(in the rows, 128 means zero)
Each named turn below is shown by a few rows before and after it. Which turns, in which order, take the first row of each later pair to the second? The first pair is answered.
z_35 (before -> after):
[123 144 101 116 111 136 104 127 102 148 100 128  88 138  99 138  91 153
 125 125 117 122 148 123 133 111 114 125 105 128 140 134 140 136 108 116
 109 102 100 158 132 166] -> [163 132 138  95 164 117 122 123 117 147 119 125 117 126  87 109 110 143
 125 138 120  97 145  87  99 141  99 120 140 128 150 143 121 142 124 131
  83 126 125 140 135 144]
[127 154 157 120 152 104 127 137 156 148  86 133 175 127 132 112 127 137
 147 140 119 134 116 130  69 116  94 110 139  92 113 158 113 121 143 168
 100 145 133 131 119  98] -> [ 99 170 140 137 133 115 122 131 148 145 107 151 171 127 159  97 121 134
 155 125 124 148 106 172 103  84  99 113 122  91 124 150 117 113 139 153
 137 127 129 153 130  86]
[118 100 123 119 111 121 135 145 131 140 109 133  98 111 118 162 136 119
 125 148 109 127 122  86 142 120 135 140 124 124 103  94 114 124 117 123
 124 113 110 103 126 144] -> [134  98 146 116 151 112 143 140 141 137 141 143 119 103 124 119 144 106
 130 146 117 116 117  79 132 129 122 141 144 127 116  95 101 118 132 121
 124 121 135  94 137 117]
[167 107 166 145 166 104 140 119 171 134 124 110 153 134 160  97 157 120
 114 159 152 156 150 152  94 114 161 109 149 130 120 145 124 146 130 133
 134 163 145 138 168  91] -> [126 126 131 156 120 125 121 122 158 132 114 123 130 145 178 120 133 130
 120 138 151 178 146 192 135  78 173 113 116 132 117 139 136 139 114 118
 173 143 120 164 171 103]
z_337 (before -> after):
[117 141 158 104 154 126 115 142 152 140 156 140  93  76 101 143 141 106
 172 123 131  98 123 151 125 116 122 169 191 108 161 139 119 151 148 144
 119 124 158 143  86  96] -> [121 145 160 100 155 127 119 141 154 138 159 137  97  77 105 140 145 103
 169 121 135 100 125 149 117 120 123 163 191 109 162 142 119 155 155 145
 123 129 160 143  89  92]
[117 138 126 150 115 119 136 109 125 128 138 164  88 148 172  89 105 118
  69 120 109 136 129 154 126  80 120 132  64 154 147 108 158 114 119 125
 163 104  89  68 131  89] -> [103 133 122 165 105 123 130 111 111 131 122 173  81 144 152 114 107 120
  74 117 115 143 114 161 151  78 118 146  60 142 136 109 153 129 112 135
 159 107  76  70 124 110]
[118 126 124 133 107 128 151 121  84 134 114 123 122 138 124 140 129 107
 127 153 141 136 113  71 151 102 134 136 141 150 115 146 119 126 158 129
 144 150 112 140 116 159] -> [130 132 132 118 115 125 156 121  87 132 117 116 124 139 131 128 141 107
 122 158 141 135 129  65 137 108 141 133 146 162 125 150 126 124 163 126
 146 155 122 136 120 160]
[149 100 121 120 165 109 147 130  97 138 103  85  97 109 112 149 145 130
 121 150 115 122 131  96 144 169 159 115 168 126 114 138 122 151 143 148
  95 168  77  81  97 156] -> [173 107 127  96 169 104 146 126 111 129 132  75 109 115 146 105 140 126
 113 150 116 111 154  91 103 168 158 101 169 147 129 132 145 122 153 125
 109 163 104  83 120 115]
z_718 (before -> after):
[119 133 132 138 127 147 120 130 123 116 122 126 135 127 125 136 132 137
 140 116 138 135 130 137 127 126 120 119 110 119 129 130 132 124 120 137
 122 117 113 138 124 146] -> [123 135 143 144 138 149 119 127 124 121 121 129 138 126 121 129 133 136
 142 122 136 134 129 135 124 133 110 120 116 116 130 129 124 127 123 142
 122 119 119 137 124 147]
[158 130  95 126 100 113 136 152 144 136 122 117 118 160 165 153 108  85
 110 145 108 118 134 123 144  88 175 131  89 119 155 104 146  94 134 100
 173 117 142 127 143 125] -> [143 116  97 140  88 111 113 158 138 143 116 132 113 152 138 176  93  98
 129 142 111 121 114 130 156  79 158 139  90  97 133 106 127 103 122 112
 167 102 130 131 127 146]
[134 117 135 147 125 141 105 113 116 139 146 155 145 111 133 122  70 132
 148 100 123 109 106 160  88 136  79 124 114  99 114 138 138 103  98 116
 129 139  87 169 122 161] -> [147 122 149 152 145 138 109 107 126 140 158 151 160 107 140 105  84 124
 148 103 123 106 112 157  78 150  78 124 125 106 127 144 133 108 103 115
 132 147  99 170 126 153]
z_734 (before -> after):
[114 104 130 124  86 129  82 125 131 142 163 142 133 103 120 101  81 133
 174 112 146 124 121 141 116  96 105 150 131 104 108 108 113 102 119 120
 123  99 135 146 124  99] -> [135 112 158 136 156 128 116 109 140 150 126 115 150 102  79 116 132 125
 161 141 131 130 126 122 109 154  89 152 155  91 128 132  95 168 132 151
  82 134 132 126 102 125]
[111 120 116 145 167 183 148 146  92 115 127 153  99  92 121 141 140 110
 115 138 118 107 139 116 156 127 126 142 134 132 101  87 141 144 102 125
 106 149 128 121 119 162] -> [116 125 110 131 162 183 154 146  90 111 127 143  95  99 139 128 139 107
 102 134 116 102 153 111 146 125 136 137 129 150 113  83 161 128 105 111
 108 153 134 115 130 153]
[142  95 136 109 110 112  99 124 147 147 119 114 132 117  84 138  78 162
 172 129 126 117 126 113  57 134  88 117 148 117 126 157 119 104 103 147
 105  93 133 152 113 140] -> [158 110 144  96 130 115 124 114 151 143 108  91 132 122  92 133 107 156
 152 145 121 112 153  99  38 158 102 109 153 131 146 155 132 118 110 147
  97 117 138 135 117 136]
[141 133 141 129 161 138 135  49 155 126  95 101 115 181 116  99 111 148
 153 133 114 159 132 156 111 118  69 157 121 127 191 161 117 161 148 181
 133 139 132 165 169 130] -> [141 138 126 111 140 141 133  51 154 124 110 102 107 190 149  86 103 144
 144 126 116 160 146 159 103  99  83 150 113 145 194 151 141 130 145 158
 156 136 145 161 181 113]
Now pairs of rows:
(2 to 4 turns a pair)
[129 129 124 113  94 128 144 144 144 144 124 133 147 158 109 151 107  94
 115 171 139 150 158 171 143 156 129 135 159 123 150 112 121 176 115 108
 161 123 129 138 117 146] -> [141  98 137 104  88 114 124 150 139 147 130 137 146 143  87 154  84 102
 124 169 139 132 148 149 126 152 115 135 169 119 133 108 110 160 110 116
 146 117 136 133 111 144]
z_35, z_734, z_734, z_35
[179  79 128 105  97 116 126  92 167 109  89 110 102 112 100 127  84 149
 163 150 128 106 159 103  76 157 142 105 127 147 118 155 136  88 119 113
  96 126 149 117 147 136] -> [138 122 123 157 123 147 152  81 152 109  45 119 105 116  82 165 135 142
 158 154 115 139 142 146 151 167 156 124 116 129 133 168 123 173 122 138
 108 149 115 122 125 181]
z_35, z_35, z_337, z_734
[126  86 152 134 122  82  97 132  94 118 155 177 169  64 107  74  62 129
 161 113 146 147 131 109  78 140  99 119 155  87 126 156 110  93 103 146
 113  82 157 140 153 112] -> [ 68 149 111 180 106 126 114 123  72 115  86 173 149  91 103 132  94 140
 152 114 125 190 136 176 147 139 125 123 111  76 140 168 123 170  91 161
 138  88 103 163 132 167]
z_35, z_734, z_35, z_35
[109 144  97 185 158 127 137 126 133 159 188 159 134 108 126  87 151 104
 135 115 136 115 140 210 191 126 152 127 109 117 157  87 110 142 128  89
 187 141 152 120 154  96] -> [166 135 105 129 164 107 137 124 154 163 194 113 143 118 140  63 148 106
 127 140 130  93 187 163 109 154 153 101 124 142 167  92 133 105 135  85
 156 153 179 100 161  71]
z_35, z_337, z_35, z_337
[ 94 145  84 154 129 123 122 115  95 128 108 154 123 126 148 137 107 126
 137 120 125 139  89  93 148 101 153 154  93 126 111 129 159 110 118 113
 145  51  58 129 125 127] -> [114 146 118 167 195 122 146  97 101 131  92 145 148 126 113 138 150 118
 135 145 117 134  87  78 139 151 142 152 121 118 128 150 139 160 133 146
 112  73  65 118 111 137]
z_734, z_718
[100 146  90 106 108 149 123 108 124 121  82 112  72 160 187 129 145 120
 114 119 107 141 184 167 119 131 141  99  97 166 134 105 177 117 107 100
 137 141 100 139 106 138] -> [128 124 108  92 134 135 128 112 132 122  75  93  73 157 160 141 152 125
 110 143 103 126 193 133  87 162 140  98 114 165 128 115 170 124 108 117
 100 159 109 119  97 144]
z_35, z_35, z_35, z_35
[158 148 161 139 170 130 136 105 152 133 122 105 176 143 119 101 151 129
 138 138 125 125 153 129  76 168 105 110 152 132 166 155 123 145 138 153
 110 125 147 139 125 116] -> [121 136 104 118  68 135  95 130 130 134 136 118 127 147 156 121  87 149
 147 110 139 129 157 145  98  95 127 108 109 143 129 126 150  78 115 113
 151  85 131 158 135 117]
z_734, z_718, z_718
[160 105 135  69 125 120 166 133 125 115  95  84 103 140 148 146 145 102
  80 137 142 129 153  96 106 123 169 131 113 159 130 113 132 107 149 129
 123 164 143  85 149 139] -> [126 131 108  90  98 136 151 131 118 108 110 112  96 143 174 139 128 106
  85 113 147 149 146 140 147  81 179 139  89 161 133 105 142 106 140 105
 170 145 137 107 164 131]
z_35, z_35
[118 123 139 178 105 147  66  94 135 127 195 183 153 106 124  22  85 129
 155  68 145  96 116 197 141  73  93 139 135 103 114 120  77  55 101 107
 218  38 139 170 148  49] -> [ 64 192 105 224 107 188  97  78 112 135  81 156 132 142  91 120 142 140
 134  86 115 147 134 246 207  98 118 141  99  90 134 143  87 171  85 138
 213  60  72 179 108 142]
z_734, z_734, z_35, z_734
[105 100  94 105  52 114 107 145 114 139  91 104  82 140 113 194  80 155
 128 124 128 132 140 111 111 106 139 122  98 127  89 117 151  93 105 125
 123 103 101 125 111 156] -> [ 90 122  96 139  72 125 117 139 106 146  72 111  86 145  92 209 102 157
 133 128 118 146 132 133 140 120 129 130  94 115  96 128 137 133 105 147
 120 111  87 129 100 177]
z_734, z_35, z_35, z_35
[134 140 133  83 162 121 144 135 114 111 166 126 125  97 139 102 116  79
 142  97 116  62 137  90 156 120 159 121 187  83 154 128 117 104 141 117
 116 103 132  86  95 107] -> [110 150 105  80 120 132 137 141 103 112 144 127 102 108 154 127 107  87
 140  87 116  76 141 111 176  99 183 117 156  90 147 114 137  95 129 103
 133  98 111  92  93 126]
z_718, z_35
